Where one turn sends some rows of the set: a few examples, then the rows asked
Z_666: [1.471,-0.545,0.990,-1.652,0.318,2.116,0.672,0.003,-0.493,-0.607,-0.089,2.305,2.219,-1.181,-1.187,1.579,-0.389,2.207]
Z_684: [-2.165,-0.480,2.409,-1.776,1.941,-0.098,-0.956,1.201,0.890,2.227,1.074,0.028,2.645,2.922,0.466,1.208,-0.975,-1.901]
Z_361: [-0.514,0.977,4.074,-0.271,0.276,-0.479,-1.117,0.647,2.689,1.692,0.026,-1.681,1.813,2.367,0.685,0.865,-0.248,-0.818]
Z_857: [0.279,2.418,-0.869,-2.661,0.557,0.494,-0.247,-0.327,0.098,0.607,-0.290,-0.549,-0.535,1.336,3.400,-2.031,0.458,1.046]
Z_879: [-2.805,0.755,-0.955,-0.767,-0.093,-1.865,0.604,0.776,1.548,0.319,-2.216,2.583,1.663,0.113,0.166,1.631,1.505,-2.732]
Z_711: [-2.883,2.408,-0.298,-2.774,0.237,-2.183,-0.176,1.753,2.366,0.118,-0.684,2.246,-0.399,2.275,1.851,-0.141,1.850,-1.693]
Z_131: [0.564,0.363,0.379,-2.925,-1.933,2.969,-0.527,2.238,-1.117,-1.409,-1.716,-0.096,0.864,1.673,0.008,2.618,0.268,2.307]
Z_556: [-0.014,-0.654,-0.034,-0.640,0.353,0.227,0.885,0.164,0.520,-0.352,-1.298,2.784,1.725,-1.990,-1.525,2.518,1.276,-0.764]
Z_914: [-0.293,2.945,0.719,-4.549,0.360,-0.198,-0.768,1.427,1.230,-1.881,1.926,1.202,-1.061,2.220,1.674,1.204,1.071,1.721]
Z_247: [-0.516,1.455,-0.442,-2.797,-0.274,0.012,-0.466,0.234,-0.035,0.159,-0.356,-0.963,0.663,1.531,3.784,-2.642,0.061,0.135]
Z_652: [0.887,2.430,-1.443,-2.696,-0.171,0.174,0.645,-1.373,1.226,-0.015,-0.365,0.485,-1.586,0.060,2.872,0.141,1.461,0.825]
Z_822: [-1.655,4.488,0.963,-3.684,-1.396,-1.124,-0.325,-1.610,2.578,0.582,-0.103,1.657,1.283,0.704,1.160,0.262,1.811,-1.122]
Z_86: [0.304,0.400,0.418,-3.302,-2.028,3.113,-0.424,2.537,-1.464,-0.688,-1.564,-0.002,0.934,2.127,-0.299,2.603,0.357,2.107]
Z_883: [-1.433,0.592,-0.285,-0.559,0.058,-1.021,0.811,0.251,1.434,0.444,-2.644,3.517,1.615,-1.118,-0.550,1.236,1.660,-2.313]
Z_43: [-2.294,3.151,1.130,0.003,-1.373,-0.160,-1.056,1.108,-0.186,1.935,-0.855,-0.354,3.176,3.769,1.850,1.053,-1.247,-1.002]
Z_12: [-0.777,1.903,0.775,-2.304,-1.719,-0.259,-1.104,2.921,-0.568,-0.530,-0.714,-0.389,2.911,2.650,0.954,-2.343,-1.005,1.103]
Z_965: [0.129,2.492,-0.541,-2.451,0.726,0.314,0.784,-1.571,1.381,-0.998,-0.564,2.522,-1.717,-0.415,-0.235,3.043,1.016,0.833]
Z_42: [-2.045,2.615,2.594,-2.675,-0.205,-2.514,-0.975,-0.742,1.953,0.787,-0.803,-0.566,1.447,3.505,-0.289,0.905,0.636,-1.854]
Z_731: [-1.672,-0.084,-0.086,-0.247,1.777,-1.430,-0.678,1.516,-1.287,-0.343,0.652,2.291,1.574,2.795,-2.179,1.336,-0.797,-1.111]
Z_963: [-0.706,1.572,2.036,-0.310,-1.155,0.312,-0.636,1.447,2.505,3.042,0.070,0.021,1.823,3.513,1.316,2.512,-0.036,-2.168]
Z_376: [0.456,2.994,-1.159,-2.653,0.322,0.153,0.533,-1.382,0.625,0.229,-0.649,0.291,-1.751,0.215,2.913,-0.330,1.043,0.747]
Z_32: [0.426,3.069,0.201,-3.305,-2.500,3.240,0.540,1.450,0.627,-0.707,-1.298,1.776,0.697,-0.156,2.214,1.733,0.718,1.769]
Z_840: [-2.922,-0.075,2.113,-1.978,2.380,0.832,-0.947,0.590,0.782,0.073,0.773,2.114,1.405,0.637,-1.861,3.373,-0.785,-0.618]
Z_336: [-0.963,2.261,0.908,-1.246,-1.772,2.377,-1.205,0.340,-0.923,1.032,0.272,0.705,2.750,3.020,1.687,0.501,-2.206,2.535]
Z_503: [-0.286,2.368,0.813,-1.773,-3.035,-0.014,0.030,2.766,0.624,-1.765,-0.666,2.716,3.384,1.107,-1.249,2.241,-0.230,1.844]
Z_751: [-0.382,-0.674,0.325,-0.652,0.482,-0.087,1.160,-0.180,0.648,0.212,-1.856,3.163,1.670,-1.777,-1.485,2.058,1.012,-0.831]
Z_278: [-1.225,-0.606,0.424,-2.231,-0.033,0.572,-1.190,1.787,-2.087,-1.391,-1.066,-0.513,1.716,3.800,-2.123,2.147,0.097,0.928]
Z_551: [-0.374,3.231,1.908,-0.365,-0.105,-0.707,-0.888,0.438,1.281,1.949,0.553,-2.059,1.670,3.039,-0.637,2.646,0.067,-1.713]
Z_240: [-0.294,1.224,-0.191,0.061,1.446,-0.766,0.390,0.111,0.825,-0.447,1.731,3.875,1.184,-0.973,1.301,0.799,-1.467,-0.146]
Z_298: [-0.481,-0.107,0.343,-2.940,-0.652,1.910,-1.063,2.553,-1.551,-0.922,-1.698,0.158,1.005,3.106,-2.145,2.676,0.005,1.161]

Z_883 goes to Z_298
Z_965 goes to Z_666
And these:
Z_43 goes to Z_42
Z_914 goes to Z_240
Z_711 goes to Z_731
Z_551 goes to Z_361
Z_376 goes to Z_751
Z_652 goes to Z_556
Z_879 goes to Z_278
Z_822 goes to Z_840

